The rows of Y fall into 3 groups, which share some directions, and each row is roughly a mix of its group's hidden directions, except one row that fits no group.
Y (143 x 15):
[[ 41   2 -17  11 -10  52   2  19  29  19  -2 -32  45  37  -8]
 [ 19   5   6 -33  -6  17  13  23  18  11  26 -77  10 -17 -30]
 [ -7 -61  50 -15 -32  15  31 -27  -6   8  14  30   6  -4 -11]
 [ 50  10 -11   5  56   9  17  31  39 -19  11  21 -13 -33   2]
 [ 25   0 -48  -9  34  -5  17 -34   5 -43  20  22  25 -34  27]
 [-47   9   3 -44 -13   6  27 -21 -17  24  51  15  13 -14 -36]
 [-17 -17  76   2 -20   8 -12  -2 -29 -41  21   4 -29  -5  -3]
 [ 28  12 -43  37 -16  34 -41  22 -33  -4  11   5 -11  29  32]
 [ -7  -4   2  27  -5 -28 -34  14 -48 -25 -39 -18 -44  -8  35]
 [-37  -1   3 -14  26   5 -23  13 -34  33   3  41  22  21  54]
 [-29 -18  41 -23 -17 -32   9 -34 -30  -7  43 -19   7 -27  31]
 [  6  -5  71   9 -14  -8 -23  36 -16  37  38 -16 -13   2  -5]
 [-22  37  -6   9 -12   2  -4  24 -45  61   0  26 -15  31 -23]
 [ 63  28 -43  16  10   1  30   0  16  36   2 -11  27  -2  23]
 [  9  24  -7  28  14   2  14  12  16   8 -35 -63 -30  47 -14]
 [ -4  -6  22  13  25   9 -26  31 -19  11   2  83 -22  -4  -2]
 [ -9   7   0 -59  29  22  21   3 -39 -18   3 -21  14  47  29]
 [-25   6  16 -25 -28  -4  47  -8  -4  52  13 -44  35  17  -9]
 [  6  -2  28 -15  -8  -5  -1   8 -19  -2  29 -81  19 -15 -36]
 [ 49 -23   6  30  18  17 -37  54  16 -10  -1 -31   8  26  14]
 [ 64   8   0  15  33   5 -23  36 -22  -6  23 -23  -7  41  15]
 [ 26 -48 -16   5  17  -4 -30 -29  11  -8  26  38 -17 -28 -47]
 [ 18  -9  29  53  14  22  15  20   9  41 -35  10 -22  43  -8]
 [-19  43 -70 -21  -3 -14  -2  -1  -3  30  -7  23  36   6  18]
 [-13  -1  26 -16 -12 -28   3 -34 -35   8  53 -23  47 -27   5]
 [ -4  18 -17  -3  -1 -24  17 -37  21 -15 -60  12   0 -28  54]
 [ 53 -10   9  30  -4 -20  20  -8  26  -5  15  12   4 -42 -57]
 [ 35  -9   8   5 -22  14   8   9  30 -21   7  -4 -28   8 -80]
 [  8 -55  29 -19  -2 -23  -6  -8  34 -18   0  22 -53 -19 -30]
 [-18  22  19   7 -46  26 -23  31 -24  37  -1   3 -28  52  -9]
 [-32 -12   9   3   4 -28  19 -52   9 -42  15  31  20 -45  19]
 [ -4  -6 -15  28 -29 -18  41 -14  40  16 -19  12  47 -20  42]
 [-28 -49  60  -6   0  -6  -1  -4 -20  18  24  48  -9   3 -20]
 [ 20 -22  28  28  66  -8  26  27  25  -2 -13  22 -16 -30 -14]
 [ 48  50 -35  -7 -11 -18  10   0  10   0  37 -51 -14  -5   4]
 [-18 -60 -22  -4  10   9 -50  11   3  22  29  15  40  15  15]
 [ -8  26 -37  10 -22 -22  16 -12  10 -29 -34 -33  -3 -39  51]
 [-10  57 -24  35 -25   5  -7  19   7  28 -29   0 -10  50 -19]
 [-15  10  -1  -4  25 -11 -49  16 -21 -28  -3  15 -39  45  45]
 [ -2  47 -19   5 -21  26 -14  39  -6  47 -27 -15   5  46   5]
 [-11 -12  68  10   2   9 -10  52 -32  12  21  14  -9  32 -12]
 [ -9   0   9  11 -31 -16   3  49 -42  31  32 -54 -14  -9  -1]
 [ 16  -9  -7 -27  -5  -3 -22 -13  14 -44  36 -63  25 -31   8]
 [-25  35   3  12 -35  10 -25  28  16  20 -26  41 -40  30  25]
 [  9  -6  12  23  15   6 -41  32 -22  29 -26   8 -34  62  -8]
 [-17 -18  71 -18   5 -11  30   3   7  20  25  26 -20  -6 -42]
 [ 18 -16  56 -27 -18  -7   4   2  62  31  26  11  19  -7  -6]
 [  4   3  10 -44 -11  22  28 -18  38 -17 -11 -51  47  19   7]
 [-49   2 -23   5  -8 -21  37 -29  -5  37 -49   5  32  14  13]
 [ 16  -9  36  11 -26   6  40  -2  15  18 -22 -59  17   9 -44]
 [-11 -18   9   7 -16 -30  -7  -2 -69  -1  45 -38 -21  18 -14]
 [ -9  33 -20   2  20  26 -25  35 -12  -8 -30  48  29  38 -27]
 [-25  43 -50 -17   2  -3  20 -29 -10  17 -17  23  26   6  51]
 [-40   4  38  28 -25  -2 -12  20   1  40 -28  41 -32  27  -2]
 [ 17  27  -9 -14 -34  45   2  11  39  27  -7  -4  36  50  16]
 [-38 -21  19  11  19 -15  18 -13 -63 -24  -8 -39 -12  -9 -33]
 [-38 -12  44  -9 -13 -26  21 -12 -21   3  42  56 -13 -16  -8]
 [ 52 -21 -62  -1   1   8 -19   3  -7   4 -17 -24  49   0   9]
 [  9 -17   7 -41  -8 -21   6 -28 -14 -22  54 -10  16 -53  27]
 [-31  15  24  17   4  -2 -15  29 -15  20  -9  35 -54  44 -32]
 [ 17 -57  -1 -33   8 -33 -15 -25 -14  44  32 -24   9 -20  -2]
 [-41  22 -37  16  -9 -12  -3 -26 -58  12 -17  36  -3  22  25]
 [ 21  26 -23 -16  19  19 -21  60  19  23  52  -5  -8  18  15]
 [ -1  23  -3  36  -5  27 -20  34   5  35 -26  40   0  52 -22]
 [-42  -9   6 -35 -14 -28  -2 -30 -15 -24  21 -44 -17 -29  40]
 [-38  19 -23 -46 -32 -14  26 -55   6  -1   5  15  32  -2 -13]
 [-24  16  52 -16   3  32  17  34  -2  41   7  35  16  31 -22]
 [-10  21  20 -16 -13  -8  45 -24  68 -43  13  -7   5   3   6]
 [-13 -14  35  33   6 -18   8  -4  18 -16  18 -39  29 -57 -36]
 [ -9  13 -57  -7 -21 -12  14 -35 -30 -16  16 -56   9 -25  -4]
 [ 29  18 -12  19  41  -4 -34  40   0  14  13  61  -2 -10 -24]
 [-25 -13  42  -4 -28 -39  10 -26 -10 -28  26 -13 -38 -36 -27]
 [-23  -6   4 -49   0 -25  20 -31 -26 -16  29 -45   3 -15  44]
 [ 18  -8  49 -15   3  24  12  36  30   0  -5 -63  -1  14 -29]
 [  1  -4   3 -23 -18 -15  33 -43  21 -31  13 -36  -7 -51 -36]
 [ 32 -20  37  10  30   7  -3  37  47  16 -36 -30  11  11  28]
 [-47  17  -8  21 -14   2  -1   0  -8  24 -52  48 -19  36  20]
 [ -9  42 -34  34 -27  16  14   6  16  13 -59  -8 -18  34  -1]
 [ 14  37  34 -21 -17   1 -21  48  47  15  -5 -42  -6  -1  22]
 [ 43 -15  50  41  12   4 -24  21  10 -22  23  11 -28 -27 -28]
 [-43   4 -36 -45   6  -1  23 -24 -18 -26 -37 -11  35  -2  29]
 [ 47 -27  29  36  12  20 -29  48  -4 -15   0 -31   1  23 -19]
 [ 15 -11   3  -9  54   1  18  15 -25  52   6  48  12  20  30]
 [-14 -24  57 -11  -1  -2   6  33 -16  62 -11  21  25  -2  21]
 [  9   7  11 -21   9  36  16  -3  50 -44  14  12  17 -46 -36]
 [  9  17 -10 -32 -48  28  -4  -5  19  27   6 -41  44  38  -9]
 [-28 -31  51  12 -23 -34 -24 -10 -30 -14  30 -15 -28 -30 -15]
 [-39  -6  13  28 -24  -5 -13   9 -32  54 -32  19 -18  38 -21]
 [-10  21 -19  -6  -8  29  10  50 -12  54  45   7  37   1   0]
 [ 25 -12 -15  -3  11  47  11  15  27 -14 -40 -36   7  49 -32]
 [ 25   1  -1   1  21  26 -48  23  -8 -30  15  39  24 -38  40]
 [-23  12 -48  17  -4  24 -23  23 -44  23  24  -2  24  49   5]
 [ 15 -20  47   4   6  20  -7  51 -15  41  30  -6  11  33 -29]
 [ 31  14  -3  20  11  17 -10  51   6  47 -15 -50  16  15 -27]
 [-45  25 -22  -6  -7 -33  -1 -12 -22  31   1  14 -24 -17  63]
 [-29  12 -11   1 -24  12  25 -52 -12 -31 -20 -29  -2   2 -58]
 [ 46   1 -42 -24  -3  20 -18  17  51 -27 -24 -33 -11   8  13]
 [-19 -20  24  -4 -32 -20   1 -33  13 -38  12 -63  14 -20 -27]
 [-28  16 -19   3   0  -6   8 -49 -61 -38  11  37  -4 -10 -10]
 [-25  45 -52  16 -15  20   0   3 -20  18 -58 -14   3  15  13]
 [-35  11  43  24 -40   9 -10   6  -8  16  27  58 -28  13  -3]
 [ 36 -17  14  25  14  43 -18  38  18  30  -3  27  -9  44 -25]
 [ 26  24   2  -1  -1  25  22  25  81 -26   3 -12   8 -19  -9]
 [-47   4  -1 -18 -20 -42  32 -37 -21  35   9 -22  -2   1  38]
 [-31  53 -38  17  -5   4 -23  20  -2  30 -30  -4   4  48  18]
 [  5 -20  37  25  16  12 -44  55   5   8  -7  34 -27  33   1]
 [ 19 -26 -12  30   4  -2 -43  35 -34  57 -16   2 -22  20 -11]
 [ 34 -15 -66  10  35   9  15 -31  -6 -30   9  15  30 -19   4]
 [ 18 -16   1 -36  -4  -8  24   1  11  44  63 -25  23 -27 -20]
 [ 35  -6   0  17   8   7  -3  38  54  35 -35  -2  25   9  40]
 [  8 -26  68  19  29  -4   2  42  33   8 -21   1 -33  -4   1]
 [-14  14 -32 -24 -15  -2  36 -57  22 -22  18  -4   6 -41 -33]
 [ 15 -37  15   2  39 -26  12   0  -7  45  28  46 -19 -33  17]
 [ 27  21 -45   7  -7  32  -9  18  23  45  -6 -11  34  47  13]
 [  9  -2   5  45  29   9   5  31  26  30 -26  65 -19   7   4]
 [-22  24 -21 -10 -30 -21  45 -55  13 -22  -3 -12 -15 -38 -21]
 [-32  25   1 -35  -8 -11  33 -36   9  20   7  65  19   7  15]
 [-11 -29  -2  23   5 -12   0 -34 -61  35  18  42  25  17  12]
 [  7  20  37  33  16  16 -10  68   7  23 -23 -30 -23  11  -6]
 [-12  26 -11  -1  -4 -57  23 -22 -23  48  32  26  14 -24  19]
 [  5   7 -21   4  16 -18 -38  26 -51   8  22 -12 -19  42  48]
 [-19 -21  20  -8 -15 -24   7 -24 -19  51  42  23  23 -16  47]
 [ -8   6 -45   8   7  -9  -5 -22 -41  48  -7  28  24  38  33]
 [ 30 -25  16  37  32  34 -25  29  17 -28 -33  33 -18 -23  -7]
 [ 23 -30  37  15 -20   2 -14  -4  17 -41  22  16   2 -45 -51]
 [ 34 -14   2  13 -16  -6 -17   0  43 -20  26 -49 -14 -18 -54]
 [ 11  25 -10  22 -32  26 -18  34  19  54  -9 -28  28  27 -26]
 [ -7 -14   6 -17  -5 -17  12 -30  51   2   6  46 -30 -51 -29]
 [-37 -17  -6  29 -22 -21 -13 -15 -56  11   4 -16 -12 -11 -57]
 [-14  10 -37 -39  19  35  -3  13 -12  13 -19  -8  32  54  36]
 [ 48 -17  -3  25  25  10 -28  31   0 -38  11 -52 -10 -22  19]
 [ -2  -7  22  31   5  35 -30  31  10 -35 -39  33 -18  12 -44]
 [ 52   5 -23  12  -4  48 -13  23  23   0  -7  29  49  13 -20]
 [ -1   4 -45  20 -17 -30  -4 -30  27 -41 -22  -2 -34 -45  17]
 [ 53 -13 -45  18  40   4  -2   5  22 -37  15  -2   1 -42  -5]
 [ -8 -10  10   7  11   0   2 -60 -15 -42 -53  41   1 -15 -10]
 [ -7  27 -25   0 -56  25 -24  13  17  26 -22 -42  18  34 -15]
 [-22  -5  25 -76   4 -15   8 -20  21  20   9 -46  -9 -12   1]
 [ 26  -6 -48 -16  -6  -5 -12 -29 -27 -16  29 -53  41 -16  -6]
 [  8  15  19   2 -10   8  57  -7  45  -4  15  38  41 -37   2]
 [ 45 -26 -27 -38  33 -32 -23  -1  11   5 -28 -14 -10  -1  47]
 [-19 -12  34  13  -4 -24 -17  -9 -62  10 -24   5 -48  29 -17]
 [ 32 -19  33 -49  14  -1  -1   8  17 -30   5 -61  -1   2  31]]
Here is one row of each group, with its name. Which group are the others in?
[ 18  32 -26  39  -2 -13  17 -26  35 -26  -8  39 -36  35  -9]
<64>
[-27 -32  51 -18  -5  -8 -33  -2 -21  13  58  -9 -13   4  30]
<47>
[ 50  -3  23  13   1  12 -30  50  54  10  12   5 -25  -7  14]
<100>

[ 14 -11  -9  15  -7  19   6  16  37  28 -18 -17 -14  53 -62]
<47>
[ -4   9  12 -11  -3  13  -1 -23  32 -17 -67 -33 -33  -1 -43]
<64>
[-16 -37 -23  64   8 -21 -17 -19  -6 -26 -23 -13   6 -42 -19]
<100>
[ 13  17 -21 -19 -14 -21  -9 -17  10 -52  25 -52   0 -50   3]
<47>
[-12  33  30  25 -16  22  -3  46 -24  53   8  -5  -6  30 -30]
<100>
[ 22   6 -58  12  -8   6  -8 -33  14 -17  32  50  27 -21  22]
<100>
[-13  14  -6  27  18  20   5  24 -37  25 -28  49 -29  45  19]
<100>
[ 16  -9 -64  -4  25   7  11 -22  -8 -49 -21 -42  17 -14  -7]
<100>
[  2  38  19 -32 -38   2 -14  25  29  22   6 -63  17   4 -11]
<100>
[ -7 -51  54 -10  11  13  36 -14 -28  26   4  24  -6  13  36]
<47>
[-57 -29   9 -30 -27 -17  13 -33 -20  12   3  44  22 -20  12]
<47>
